One turn moves every row onto another: examples first, then more rows asked:
K607: [ -1   1   4   3   2  -2  16  -2  -2  -9  -1   0   6   6   7   7 -21  -3
   8   3  -8   1   8   6   9  -3  -1  12  -2  -1   8   6  -8 -14  19   8
   5  -6  -2   1   7   1  -1  -1   9   0  -2   3]
K548: [ -6   7  -5 -10  -1  -4  10   7  -4 -23   7   6  -6   1   1  -9 -18  -2
  26  -1 -12  -4  -2   7   0 -13  -2  10  -7   6   1  -3  -5   6   1   9
  -4   6   2  -2  -3   1   4 -12   6  -2  -3   7]
K459: [  4   0   1   0   2   0   2  10   6 -18   4  -3  -1  17  -2   3 -17   0
  17   5 -16   0  13   4  -8   2   3  11   0 -12   2  -4  -1  -6   3   8
   9   1   0 -12   6  -1  -1  -2  22 -13  -1   9]
K684: [ -1   4   3   2   2  -4  14   0  -3  -7   4   1   6   6   8   7 -24  -6
   6  -2  -9   1  10   6   7  -2  -2  13  -4   0   4   2 -11 -13  17   9
   4  -7  -5   0   6  -1  -1   1   7   2  -2   1]
K900: [  4  -1 -12 -16   6   6   0   6  -8 -15   8  19  -2   5  -5   3  -8  -6
  23  -3 -13  -3  17  12   7 -15  -5  14  -7  -6   7  -2  -2 -10   6   3
   7   1  -1  -5  10  10  -5  -2  -2  -9   4  13]
K35: [  6  -2 -11 -14   7   6   1   3  -8 -14   8  20  -5   3  -8   4  -8  -5
  23  -2 -13   1  15  12  11 -14  -5  14  -3  -5   8  -3  -3 -10   7   4
   8   1   1  -5   8   8  -5  -6   0  -8   6  13]
K949: [  2  -2 -15 -12   9   8   1   9  -5 -19   6  16   2   1  -6   6  -6  -5
  25  -2 -11  -5  14  11   9 -11  -1  19  -4  -4   3   1   0 -12   6   3
   5   5  -5  -7   9   9  -2  -5   4 -12   5  14]
K136: [  1   5   5   2   1  -4  13  -3  -6 -10   2   0   5   6   8   7 -23  -5
   7  -3  -4  -2  13   3   6  -5  -1  12  -5  -1   2   6  -7 -13  17   9
   4  -7  -5   1   7  -1   2   5   9   0  -3   1]
K403: [ -1   3   3   2   3  -5  13   0  -5  -9   1   0   5   6   8   8 -20  -5
   7  -3  -5  -3  14   2   4  -5  -1  12  -6   0   4   4  -6 -13  16  10
   3  -6  -4   0   9   0   3   4   8   1  -4   3]
K496: [ -2   2   3   3   3  -3  16  -2  -4 -11   0  -2   7   7   4   8 -20  -4
   8   0  -1  -2  11   3   8  -3  -1  11  -2   1   5   7  -5 -14  17   9
   3  -5  -4   1   6   0   6   2  11  -1  -3   5]
K946: [  5  -2 -13 -12   9   3  -2   6  -9 -16  12  18  -3   3  -5   7 -10  -6
  22  -7 -12  -2  15   8   8  -9  -2  22  -2  -3   0  -2   0  -6   5   6
   8   3  -6 -12   7   6  -1  -9   4  -8   8  11]
K5: [  8  -3 -11 -12   7   5   1   1 -10 -16   9  19  -6   2 -11   6  -8  -6
  23  -4 -10   1  15  10  12 -13  -3  15   0  -4   6   0   1 -10   5   6
   9   1  -2  -9   6   8   0  -7   2 -10   7  12]
K933: [ -7   0   2 -11  -5   3   1   9   0 -15   9   7  12   6  -3   6  -7 -16
  10   2   3 -13   3  -7   4  -2   1  10  -4  -3   1  -7   5   0   3  15
   0  -8   3 -11  11   2   3  -9   7  -6   1   7]
K443: [ -4  -3   2  -6  -6   1   4   6   1 -10  13   9   8   8  -9   5 -10 -17
   8   3  -4  -3  -2  -4  12  -3  -3   9   5  -3   4 -13  -2   0   3  15
   4 -10   6 -11   4   0  -3 -14   3  -3   5   8]
K102: [ -5   6  -4 -10  -1  -3   8   4  -4 -22   7   6  -8   2  -3 -10 -19  -2
  25   0 -12  -2  -1   8   1 -14  -4   6  -6   6   1  -4  -6   7   2   9
  -3   5   4  -1  -5   2   6 -12   5  -2  -3   7]
K783: [  6   0   4   0   5  -3   3   2   3 -13   4   1 -10  18  -6   4 -16   0
  15   6 -15   4  15   1  -7  -4  -3   2   3 -11  10  -9   0  -7   2  10
  11  -2   7 -10   7  -1   1  -2  16 -11  -3  11]
K709: [ -4   7  -4 -11  -3  -3   9   6  -5 -22   7   6  -8   2  -1 -10 -19  -3
  25   0 -12  -2  -1   9   1 -15  -3   6  -7   5   2  -3  -6   7   2   8
  -5   4   5   0  -5   2   4  -9   4  -2  -3   6]
K702: [ -1   0   6 -12 -10   3   1   5  -2 -14  10   9   9  10  -9   1 -10 -17
  11   1   5 -10   4  -2   8  -8  -3   3  -6  -5   3  -8   1  -5   4  15
   3 -11   9  -7   6   4   2  -4   0  -5   1   5]
K952: [ -5   6  -4  -9  -1  -4   9   5  -5 -24   7   6  -8   1  -2  -9 -19  -2
  26   0 -10  -2  -2   7   2 -13  -3   7  -6   6   1  -2  -4   7   0   9
  -4   4   2  -2  -5   2   8 -11   7  -3  -2   7]
K41: [  4   1   3   1   3  -2   2   7   4 -16   5  -1  -5  16  -2   5 -18   0
  16   4 -17   3  13   1  -8   1   3  10   3 -12   3  -5   1  -4   2  10
  10  -1   1 -14   6  -2   0  -3  22 -13  -1   8]
K342: [  4  -2 -13 -15   7   8   0   8  -7 -18   6  16  -1   4  -5   4  -6  -6
  24  -4 -10  -7  17  10   6 -13  -3  16  -8  -5   4   0   0 -12   6   4
   4   4  -2  -5  12   9  -3  -3   2 -11   5  14]
K821: [  4  -1   0  -1   2   2   3  11   7 -17   3  -5   0  21  -4   0 -14  -3
  19   6 -16  -1  15   7  -7  -3  -2   5  -2 -14   4  -6  -5 -11   3   6
   5   0   6  -6   7   1  -2   5  16 -12  -4  12]
K600: [  4  -1   1   0   2   3   3  11   7 -18   3  -4   1  20  -2   2 -16  -2
  19   6 -16  -2  13   7  -7   0   1   8  -1 -13   2  -5  -1  -8   3   6
   6   2   3  -9   8  -1  -2   2  20 -14  -2  11]
K549: [  5   0   3  -1   3  -3   5   4   3 -13   4  -1  -7  19  -6   1 -16   0
  15   6 -15   2  16   5  -7  -5  -5   2   1 -13  10  -9  -3  -8   1   9
   8  -1   8  -7   8   1   0   1  14  -9  -5  13]
K48: [ -1   1   4 -10  -9  -1  -1   6  -1 -10  14  10   7  11  -6   2 -11 -19
   8  -1  -1  -6   4  -1   9  -5  -5   6  -1  -6   3 -13  -3  -1   4  15
   3 -11   6 -10   5   1  -3  -8  -2  -1   3   5]
K14: [ -2   3   4   1   2  -3  15  -1  -4  -7   1   0   5   6  10   8 -21  -4
   6  -1  -9   0  11   5   6  -4  -2  14  -5   0   6   2  -9 -11  17   9
   5  -7  -4   1   9  -1  -1   2   7   2  -4   3]
K614: [ -5   6  -5 -11  -1  -2  10   8  -3 -24   5   6  -6   0   0 -10 -18  -2
  25   2 -12  -3  -2   8   0 -14  -3   8  -8   7   2  -3  -5   6   2   8
  -5   7   3  -1  -4   2   5 -11   6  -3  -3   7]
K668: [  0   2   5   1   1  -2  15  -4  -4 -12  -1   0   7   5   5   8 -21  -3
   8   1  -3  -2  10   4   8  -6   0  10  -3   1   6   8  -5 -15  18   9
   5  -6  -3   2   6   1   3   3  10  -2  -3   2]
K921: [ -7   0   1 -13  -6   4   1  12   3 -13   9   8  12   7   1   2  -8 -16
   9   3  -4 -11   1  -3   4  -3   0  12  -7  -5   1 -10  -1   0   6  13
   1 -10   2 -11  13   1  -7  -9   3  -4   2   5]
K433: [ -5   8  -5 -10  -1  -4   8   6  -5 -25   7   6  -7   3   1  -8 -18  -1
  26  -1 -10  -4  -1   6  -1 -13  -2   9  -7   6  -1  -2  -5   8   1  10
  -4   5   3  -3  -4   2   7 -11   6  -2  -2   6]
K863: [ -2   1   3   4   2  -2  16  -2  -4  -9   0  -1   6   6   5   8 -20  -4
   6   2  -7   2   8   4  10  -4  -1  12  -1   1   6   5  -8 -14  19   8
   4  -4  -3   2   5  -1   2   1   9   0  -1   5]
K474: [  5  -1   2  -1   1  -1   5   8   5 -14   3  -2  -5  21  -5   0 -15  -2
  18   6 -15  -1  16   7  -7  -4  -4   1  -2 -12   7  -9  -4 -10   2   8
   7   0   8  -5   9   2  -1   3  15 -10  -5  13]
K652: [ -7  -1   2 -14  -8   7   3  12   5 -14   6   8  14   8  -3   1  -7 -15
  11   8  -5  -7  -2   2   8  -5  -2   8  -4  -6   7  -8  -3  -2   7  10
   3  -9   6  -7   9   3 -10 -10   2  -6   3   8]
K481: [ -6  -3   0  -8  -5   3   4   6   0 -15   9   7  11   6  -9   6  -6 -14
  11   6   1  -8  -2  -7  10  -2  -1   9   3  -2   3  -8   4  -2   3  16
   2  -6   5 -11   5   2   3 -13   7  -6   5   9]
K994: [  7  -2 -10 -12   9   3  -3   2 -11 -17  11  19  -4   3  -8   7 -10  -7
  22  -6 -10  -1  16   8   9 -10  -1  17  -1  -3   1   0   2  -9   4   7
   8   2  -4 -11   7   7   2  -7   4 -10   7  11]
K159: [ -6   5  -5 -11  -3  -3   9   6  -3 -25   4   6  -6   0  -1 -10 -16  -3
  26   2 -11  -4  -1   8   0 -14  -3   7  -8   6   2  -1  -5   5   2   8
  -5   5   5  -1  -3   3   6 -10   6  -4  -3   7]
K256: [  4   1   4   0   3  -4   3   2   2 -14   5   1  -8  16  -5   5 -17   1
  15   5 -15   3  14   1  -8  -2   1   6   3 -12   6  -6   1  -6   0  12
  11  -2   4 -13   6  -2   1  -3  20 -12  -2   9]
K862: [  2  -3 -15 -11   9   6   0   9  -6 -17   9  16   1   3  -4   7  -8  -5
  23  -3 -15  -2  13   9   9  -8  -2  22  -2  -4   2  -1  -1  -8   7   3
   7   5  -7 -10   7   6  -3  -7   5  -9   7  13]
K395: [ -4  -3   4 -12 -10   7   4   8   3 -16   4   7  12   9 -10   1  -7 -15
  12   8   1  -8  -2   1  12  -7  -2   3  -3  -6   7  -5   0  -6   6  12
   3  -9  10  -6   7   6  -2  -7   3  -9   3   7]
K901: [ -5   8  -4 -11  -3  -3   8   5  -4 -23   6   6  -8   1  -1 -10 -19  -3
  25   1 -11  -4   0   9  -1 -15  -4   6  -8   5   1  -2  -6   6   1   8
  -5   4   5  -1  -4   2   5  -9   5  -3  -3   7]

K549 turns into K600
K921 turns into K443
And these:
K946 turns into K35

